(in the rows, 128 means zero)
One turn moves every row onto another: examples first, then more rows asked
bafir: [136 139 131  99 115 121 140 106 132 134 141 165 154 127 106 162 105  99
 146 138 140  91 135 113 146 102 119 111 137 136 174 155 122 135  96 134]
ledun: [148 109 123 103 166 124 141 166 151 150 143 132 140 134 119 100 137 112
 127 128 136 123 137 139 129 124 116 163 149  73 154 107 141  75 139 111]
fizi: [101 104 130 121 145 120 148 155 124 118  98 117 129 129 153  92 160 143
  94 135 109 165 167 147 130 187 149 129 118 156 137 139 136 135  99 125]
lafef: [148 116 114 129 158 115 128 177 145 127 138 131 135 138 107 104 138 125
 120 138 121 109 129 164 116 121  92 171 129  73 148  88 142  97 149 109]
lofo: [103 101 138 143 147 137 130 159 133 121 125 109 120 136 151 111 126 144
 114 132 105 171 166 120  98 172 157 126 113 181 135 122 135 141 115 109]
fofot: [125 144 108 108 115 116 133 112 120 117 122 169 148 118  91 149 113 110
 126 145 131  80 139 140 147  97  84 110 133 118 169 155 124 150  90 137]
Mefa: [130 136 112 106 115 129 134 110 107 113 110 190 149 125 101 143 111 109
 110 143 112  89 116 130 140  97  86 107 136 115 166 125 119 154 121 147]
Dab: [101 100 131 130 154 126 149 152 132 120 108 114 121 137 157  97 155 150
  93 136 112 165 171 132 124 183 139 115 118 150 133 142 136 141  94 123]
minep: [ 91 105 115 152 148 130 124 165 121 103 104 113 115 126 136  97 136 155
  91 140  98 160 170 148 100 168 120 123 110 161 130 122 137 159 109 111]
zak: [ 97 106 116 155 135 116 124 153 117 102  98 118 112 112 141  87 133 154
 116 133  99 162 164 153 108 170 133 135 100 163 135 113 133 158 110 110]
Bira: [156 113 128 128 155 121 125 176 150 136 154 126 138 142 113 116 125 118
 137 134 126 118 124 145 106 122 117 175 130  93 151  84 141  89 158 102]
guse: [120 151 117 105 107 126 132 117 116 117 117 162 148  99  71 149 101  95
 112 139 129  79 132 148 142 110  93 111 139 114 163 136 128 129 112 132]
regi: [137 113 104 119 163 124 124 176 140 133 131 133 134 123 100  94 130 120
 117 135 124 114 139 161 118 113  88 166 141  69 149  95 143  93 144 107]
gegal: [127 144 118 119 109 126 114 118 122 119 138 162 149 117  86 163  84 103
 146 143 127  86 134 126 121  86 101 119 126 149 171 136 125 151 109 122]
tasu: [126 150 130 109 103 135 124 118 119 126 133 158 150 102  74 162  81  88
 132 134 129  86 127 129 127 105 117 115 137 138 166 126 127 123 124 124]
fego: [135 139 120 122 105 138 117 130 128 110 142 161 145 120 101 161  84  91
 139 147 141  96 111 111 123  99 118  99 148 147 159 122 107 146 105 116]
Rin: [151 160 130  93 116 135 132 123 137 132 142 171 170 120 104 160 114 104
 126 147 136 103 129 127 147  96 106 107 140 129 173 146 117 137 105 138]
zon: [147 161 126 105 111 139 116 131 132 125 145 168 166 115  93 163  98 106
 132 148 128 102 127 130 129  84 103 114 135 142 171 133 118 145 116 129]
Rafev: [114 102 128 144 144 125 115 152 132 120 116 108 119 127 159  97 133 136
 114 135 113 166 165 127  97 169 162 143 103 184 140 123 133 135 118 113]
sobe: [ 92 110 110 145 143 123 122 158 124 102  94 125 114 117 132  91 136 164
  87 137 107 162 162 153 109 160 133 130 106 168 126 116 141 149 102 115]
Zeza: [102 104 126 123 149 121 146 146 136 120 101 124 120 127 152  92 153 158
  91 131 123 168 162 136 132 175 155 121 116 161 130 135 139 132  89 125]
mifel: [137 135 122 104 112 129 142 120 133 117 134 165 148 126 113 150 112  92
 126 146 151  94 115 114 152 114 116  89 157 121 160 144 104 137  87 131]
dut: [143 162 115 103 114 133 122 130 129 120 131 172 165 112  91 153 113 112
 117 151 127  96 131 143 142  89  84 109 135 123 170 140 118 149 106 137]
mopov: [104 101 126 136 142 111 147 142 127 115 100 121 117 121 159  84 155 152
 114 130 112 164 165 144 133 185 146 126 108 147 138 135 130 143  96 122]
vabi: [135 135 123 111 111 137 123 113 111 118 130 185 151 128 103 157  88 102
 130 140 113  97 111 111 121  91 111 114 134 142 169 112 119 150 133 136]
noz: [135 117 107 128 158 108 134 178 140 122 125 126 132 129 104 109 144 126
 103 135 124 105 134 160 123 123  89 168 134  78 139  91 149  96 155 100]
demug: [106 103 140 132 138 130 129 161 126 121 115 111 129 128 149 106 132 136
 114 132 105 173 163 132 106 177 170 139 113 189 139 120 137 135 117 110]
denun: [139 131 131  93 119 133 146 102 117 129 126 187 155 134 118 152 111 101
 124 138 124  98 113 107 147 105 117 105 142 123 170 133 117 138 118 148]
sepu: [108 101 137 144 136 119 132 147 129 120 116 115 118 122 157  97 129 145
 133 127 109 171 160 129 111 176 167 134 106 178 138 119 130 141 113 111]
furi: [148 113 129 109 161 109 152 168 153 142 139 125 139 139 126 118 151 117
 115 127 138 115 132 137 136 136 122 164 143  82 143 106 146  77 151 106]
gazak: [144 115 125 130 153 118 126 179 148 132 146 121 135 133 111 127 120 116
 128 129 126 116 128 136 105 119 122 176 134 108 142  80 148  87 170  89]
rodu: [103 106 132 139 141 130 126 154 135 119 116 119 119 126 145 106 122 153
 111 131 115 173 158 125 103 162 169 133 108 192 131 115 140 135 110 109]
norab: [105 106 109 150 146 119 112 157 122 104  96 111 112 117 147  83 144 147
  93 141 105 155 171 151 101 165 129 141 101 163 136 125 134 149 111 117]
Napiz: [145 111 119 121 159 132 117 175 146 143 150 127 137 128 106 108 110 110
 138 130 125 124 135 139 104 111 118 171 140  96 152  85 142  84 156  97]
vop: [ 93 109 118 143 138 124 121 167 114 101  94 115 123 118 132  93 138 147
  94 140  96 160 167 159 106 171 132 139 107 171 134 117 138 153 114 113]
dus: [113 100 124 130 151 116 134 146 133 121 102 113 118 127 165  84 160 141
  97 136 120 160 170 136 122 181 149 132 108 155 139 143 132 132 100 127]
les: [158 112 128 113 162 115 142 168 154 142 147 130 141 145 122 108 146 118
 127 134 133 115 127 148 127 132 114 168 136  73 152 100 140  83 144 113]
kila: [130 146 135  92 109 129 145 109 125 134 130 161 153 109  86 156 103  87
 124 133 140  86 129 129 149 118 120 108 145 121 167 145 125 112 110 135]
riza: [127 141 102 121 108 129 122 131 121  98 122 165 141 114  94 145 104 100
 115 152 137  85 116 136 139 101  85  94 148 120 155 131 108 157  93 126]

norab -> Rafev
dut -> zon
rodu -> Zeza
Now these:
Bira -> les
lofo -> Dab
Mefa -> vabi
zak -> sepu
noz -> gazak
vop -> demug
gegal -> bafir
fego -> mifel
kila -> guse
ledun -> regi

